Named turns come first, each shown by rows before and after it. Which turns, in which order, take the first row of each pair that follows to the second? Write the first one first, as in the answered first pair.
turn P:
[9 -9 29 -2 3 -10 42 -8 -28 0 4 24] |-> [16 20 10 -23 -4 -10 7 28 -17 -36 3 -7]
[21 20 29 -1 11 -15 -1 -4 -41 -1 -4 12] |-> [12 40 -1 -8 16 -8 -17 12 -28 -8 -2 -18]
[18 19 -19 1 4 -16 6 0 -4 7 -7 2] |-> [20 16 -16 6 11 -18 12 -5 -10 13 -8 8]
[9 8 -6 -2 -3 4 -13 32 -13 -29 -20 7] |-> [-13 11 -39 14 18 8 2 15 -3 3 -11 -11]
turn N:
[-24 32 -15 14 30 20 10 1 7 37 8 -12] |-> [5 11 -47 -7 -3 -16 -31 7 4 -22 -19 -16]
[-9 -11 9 11 -8 23 -36 16 14 2 12 -17] |-> [6 -33 14 10 -20 18 -33 7 9 -7 -2 -3]
[11 -55 40 4 -5 -1 -3 1 6 -3 7 26] |-> [-17 -7 33 9 20 30 0 23 24 27 34 -10]
[12 11 -16 3 -1 -25 30 -42 -25 -7 -27 0] |-> [2 28 -9 12 12 -14 40 -37 -16 9 -16 -12]
turn M:
[-8 22 1 19 -8 -15 10 -24 -33 26 15 16] |-> [-1 4 -23 14 -15 -22 -2 -32 -31 20 4 11]
[25 -1 58 -20 0 7 -13 6 4 -42 -6 28] |-> [15 13 67 -11 15 7 6 -5 1 -22 2 37]
[-4 44 -14 9 36 3 25 -21 1 14 7 -3] |-> [7 27 -42 9 28 -8 14 -33 2 10 -3 -1]
Then:
Each pair is 2 to 4 turns apart.
[5 25 -51 -20 -13 -12 -23 11 18 -35 -2 -40] |-> [8 -14 43 11 -10 -9 42 -30 -16 4 6 49] -> M then P then P
[-11 1 -14 21 35 6 38 -32 -5 59 25 21] |-> [24 -48 3 6 -4 -24 19 -33 -22 17 0 61] -> M then N then P
[-26 46 50 -16 32 37 10 43 -5 12 20 -21] |-> [-40 57 -5 -7 42 25 19 20 5 26 16 -41] -> N then M then P
[13 -19 -40 -30 -12 -39 1 -17 5 -22 -34 14] |-> [4 -25 -48 -24 0 -37 11 -29 9 -2 -30 17] -> P then P
[-32 52 -12 -4 13 27 4 21 4 12 6 -41] |-> [-2 18 63 -6 -15 3 23 15 -29 -13 -8 25] -> P then P
[3 -15 7 13 0 -8 29 -30 -18 11 -13 38] |-> [2 25 47 -3 1 4 21 17 -21 -7 -3 17] -> P then M then N
[-19 26 35 2 31 31 10 24 11 30 25 -6] |-> [-17 32 35 -6 29 29 -6 36 12 14 18 -17] -> P then P then P
[3 42 53 -12 -23 1 56 9 -12 -22 -10 28] |-> [17 55 14 -30 -34 -11 24 23 -4 -59 -17 1] -> N then N
[26 -19 38 -5 -25 7 -23 35 -3 -33 0 33] |-> [-2 31 -2 -11 2 25 -29 56 21 -17 17 -26] -> M then P
[-18 4 -3 24 11 -7 39 -39 -11 43 1 32] |-> [-22 30 -63 6 12 -8 -7 -5 15 16 5 -30] -> N then M
[-24 31 2 23 7 27 19 4 -12 35 24 -22] |-> [6 -28 -46 16 -29 -10 -10 -21 -11 2 -5 -7] -> M then N then P then M
[11 17 31 -24 -11 2 -20 43 -18 0 3 -29] |-> [10 6 56 -8 -7 7 4 23 -24 18 6 -5] -> N then N
